Here are some points:
[ 0.19  0.81  0.89 -0.43 -0.15 -0.16 -0.81 -0.77  0.91 -0.55  0.90 -0.12 -0.67  0.73 -1.02  0.01]
[-0.27  0.40 -0.59  1.95  0.79  1.34  2.20 -0.88 -1.82 -1.98 -1.97 -1.03  1.21  2.21 -0.10  0.68]
[ 0.14 -0.25 -1.54 -1.33 -0.01 -0.34 -0.37  2.38  2.72  1.44  0.70 -1.82 -0.67 -1.52 -0.34 -0.76]
[ 0.09 -0.17 -1.29 -0.33  1.19  0.32 -0.94 -0.61  0.26 -0.26  1.49  0.47  0.79  0.74  1.08 -0.21]
[ 0.36  0.88  1.91 -0.20 -0.50 -1.07 -0.40 -1.03 -0.11  0.94  1.03  1.29 -0.17 -0.36 -1.25  0.06]
[ 0.03 -0.09  1.09 -0.14 -1.17 -0.32  0.00 -0.93 -0.38 -0.13 -0.55  1.43 -0.60 -0.26 -1.75  0.01]
[ 0.50  0.85  1.94 -0.47  0.09 -1.00 -0.98 -0.78  0.55  2.05  1.04  1.00  0.49 -1.02 -0.73 -0.26]
[-0.67  0.69  2.05  1.03 -0.62 -0.58  0.43 -1.26 -1.28  0.94 -0.79  1.28 -0.25  0.16 -2.08  0.25]
[-0.19 -0.60 -1.34 -0.84 -0.07  0.02 -0.78  2.15  0.36 -0.88 -1.00 -2.22 -0.53  0.47  2.80  0.33]
[-0.25 -0.51 -1.02  0.52 -1.06 -0.61  0.81  1.72 -0.48 -0.42 -0.15  1.05 -0.19  0.35 -2.10 -0.20]
[ 0.18  0.43  0.98  0.61  0.03 -0.34 -0.86 -0.86  1.03 -0.32 -0.74 -1.53 -0.49  0.66 -1.34  0.54]
[-1.75 -0.56 -1.17  0.65 -1.40 -0.65  0.57  1.27 -0.35 -2.12 -3.63 -1.91 -0.76  3.73 -0.31  0.69]
[ 0.33 -0.71 -1.67 -1.54 -0.24 -0.97 -1.76  2.50  0.49 -0.27  1.26 -0.56 -0.07  0.23  2.24  0.12]
[ 0.50  0.78  1.94 -0.31 -0.20 -0.75 -0.30 -0.73 -0.77  0.07  1.34  2.47  0.46 -0.05 -0.60 -0.21]
[ 0.88 -0.37 -0.73 -1.33  0.11 -0.52 -1.38  2.13 -0.68  1.32  3.51  2.94  1.03 -1.96  0.75 -0.38]
[-1.66 -1.46 -1.78  0.57 -0.64  1.00  1.22  0.23 -0.18 -2.03 -2.80 -1.15 -0.42  3.30  0.27  0.05]
[-0.70 -0.06  1.53 -0.24 -1.08 -0.20 -0.21 -0.77  0.91  0.61 -1.00 -0.63 -0.88  0.17 -0.78 -0.28]
[ 0.87  0.90  1.79  0.08 -0.17 -0.63 -0.42 -0.83 -1.28  0.24  0.99  2.56  0.56  0.01 -0.99 -0.44]
[-0.64 -0.16  0.69  0.21 -0.56  0.86  0.18 -1.27  0.23 -0.12 -0.40 -0.23 -1.08  0.69 -1.02 -0.33]
[ 0.92  0.18  0.47 -0.17  0.68  0.00 -0.83 -0.47  1.53  1.15  0.48 -0.57  0.21 -1.66 -0.16 -0.19]
[ 0.11  0.17 -0.63  1.13  1.17  0.71  0.14 -1.27 -1.09 -1.00 -0.73 -1.09  0.25  0.21  2.13  1.17]
[ 0.49 -0.21  0.98  0.05 -0.77  0.05  0.50 -0.94 -0.82 -1.36 -2.02 -0.54  0.18  1.82  0.43  0.28]
Here are 23 more points, each followed by its number:
[ 0.77  0.06 -0.52  0.72  1.21  0.78  0.47 -0.49 -0.92 -0.36 -0.14 -0.36  1.31  0.54  2.15 -0.12] 0
[-0.59  0.51  0.81  1.29  0.23  0.23  0.21 -1.07 -1.61 -1.47 -2.12 -0.81  0.39  2.27  1.25  0.43] 1
[ 0.47  1.07  2.08 -0.52 -0.37 -0.14  0.36 -0.82 -1.56 -0.24  0.27  0.14  1.14 -0.45  2.88  0.35] 2
[ 0.50 -0.41 -0.43 -0.48  0.30 -0.71 -0.49  1.75 -0.78  0.46  0.87  0.42  0.26 -1.98  2.47  0.59] 3
[-0.45 -0.26 -0.82  1.15  0.58  1.03  1.84 -0.73 -0.95 -0.97 -1.50 -1.11 -0.13 -0.15  1.91  0.62] 4
[ 0.22  0.18  1.31 -1.24 -0.54 -0.69 -1.95 -0.99  1.58  1.50  1.30 -0.42 -0.50 -0.57  0.11 -0.80] 5
[ 1.31  0.54  1.98 -0.23  0.19 -1.39 -2.14 -1.07  0.66  1.87  1.41  1.32  0.45 -1.99 -0.64 -0.52] 6
[ 0.75 -0.65 -0.99 -1.61  0.16 -0.36 -0.56  2.43 -0.37  0.25  0.93 -0.23  0.51 -2.66  3.87  0.34] 7
[ 2.03 -0.44 -0.58 -1.33  1.65  0.09 -0.86  1.06 -0.64  1.57  3.00  1.20  1.29 -4.16  4.38 -0.38] 8
[-0.92 -0.74 -1.27 -0.50 -0.73 -0.30 -0.34  1.87 -0.02 -0.93 -0.17  0.50  0.09  1.95 -0.23 -0.09] 9
[ 0.15 -0.29 -0.17 -0.01  0.59 -0.05 -1.34 -0.89 -0.07 -0.07  1.77  1.64  0.20  0.35 -0.57  0.02] 10
[-0.18  0.55  0.58 -1.11 -0.55 -0.40 -0.57 -0.62  2.69  0.15 -0.82 -2.71 -1.73 -0.11 -0.77 -0.16] 11
[ 0.07  0.91 -0.42 -0.85  0.85 -0.08 -1.31 -0.66  1.24 -1.10  1.99 -1.29  0.37  0.74  0.57  0.09] 12
[-0.11 -0.25 -1.13  0.50  0.69  0.90  1.31 -0.29 -0.39 -0.98  0.23 -0.26  0.33  1.31  0.54  0.02] 13
[-1.53 -0.82 -1.03  1.54 -0.02  0.96  1.07 -1.03 -0.99 -1.98 -2.48 -1.68 -1.22  0.87  0.85  1.18] 14
[ 0.36 -0.31 -1.16 -1.21  0.25 -0.77 -1.17  2.20  0.62  0.84  2.76  1.79  0.29 -0.61  0.01 -0.80] 15
[-0.20  0.39  0.23  1.32  0.50  0.76  0.77 -1.03  0.01  0.88 -1.21 -0.55  0.09  0.19 -1.55 -0.39] 16
[ 0.83  0.91  1.26 -0.48  0.21 -0.58  0.02 -0.48  2.35  1.60 -0.37 -1.41  0.18 -1.18 -0.98 -0.59] 17
[ 0.31 -0.41 -1.03 -1.17 -0.08 -0.24  0.54  2.41  1.09  1.83  0.48  0.03  0.02 -2.39 -0.21 -0.79] 18
[-0.26 -0.08 -0.74  0.80 -0.64 -0.17  0.42  1.69 -1.32 -1.77 -2.81 -2.02 -0.08  1.59  1.21  1.28] 19
[-0.36 -0.34 -1.48  0.48 -0.28 -0.80 -0.31  1.54 -0.54  0.05  0.37  0.72 -0.75 -0.08 -2.03  0.18] 20
[-0.15 -1.19  0.11  0.33 -0.23 -0.18 -0.66 -1.22 -1.22  0.23 -0.85  1.37  0.04 -0.56  2.16  0.30] 21
[-1.24 -0.54 -1.38  0.48  0.04  0.62  0.41 -1.06 -0.36 -0.98 -1.11 -0.81 -0.68  0.11  1.85  0.90] 22
Which three of these numbered points are nearest to each point below, ignoring the 2 directions in which the first points spread most? Their numbers follow each, nearest first.
[-1.07 -0.64 -0.36  0.74 -0.83  0.35  1.44  1.63 -1.89 -1.25 -2.29 -0.68 -0.42  0.78  1.71  0.59] > 3 7 19
[ 0.80  0.49  1.40 -0.38 -0.37 -0.36 -0.40 -0.91  0.11  1.06  0.16  0.11 -0.14 -1.50 -0.93 -0.13] > 6 16 5
[-0.26  0.23 -0.66  1.74  0.73  1.60  2.56 -0.44 -1.55 -1.13 -0.01  0.97  0.80  0.56 -1.20  0.26] > 13 4 15
[-0.41 -0.54 -1.51 -0.25 -0.43 -0.44 -1.15  1.85 -0.67 -1.15  0.04  0.16  0.38  1.70  0.08  0.43] > 9 15 10
[-0.13 -0.85 -1.08 -0.99  0.08  0.73 -0.21  2.49  0.27 -0.57 -0.68 -1.74 -0.18 -0.28  3.29  0.08] > 7 3 1
[ 0.04 -0.56  1.22 -0.49 -0.96 -0.51 -0.35 -0.92 -0.25 -0.85 -1.31  0.51  0.00  2.24  0.30 -0.21] > 6 1 9
[-0.89 -0.74  0.33 -0.40 -1.34 -0.73 -1.16 -1.48  0.94  0.49  0.38  0.54 -1.51 -0.12 -1.56  0.14] > 5 6 10
[-0.51 -0.39  0.30  0.60 -0.50 -0.37 -0.90 -1.44  2.09 -0.28 -2.17 -1.90 -1.54  1.19 -2.43  0.12] > 11 5 17
[-0.52  0.50  0.58  1.00  0.63  1.26  0.78 -0.88  0.56  0.57 -1.05 -1.49  0.38  0.65 -0.56 -0.25] > 16 17 6
[ 1.50 -0.05  0.38 -1.41  0.82 -0.09 -0.03 -0.16  0.22  2.96  3.52  2.50  0.98 -4.44  1.13 -1.05] > 4 22 13
[-0.45  0.29  0.22  0.57 -0.39  0.37  0.31 -1.22 -0.60 -2.20 -1.39 -1.30  0.14  2.22 -0.19  0.34] > 12 10 1
[-0.35  0.31  1.24 -0.98 -0.11 -0.38 -1.26 -0.87  1.51  1.40  0.84 -0.24 -0.27 -1.23  0.10 -0.18] > 5 6 17
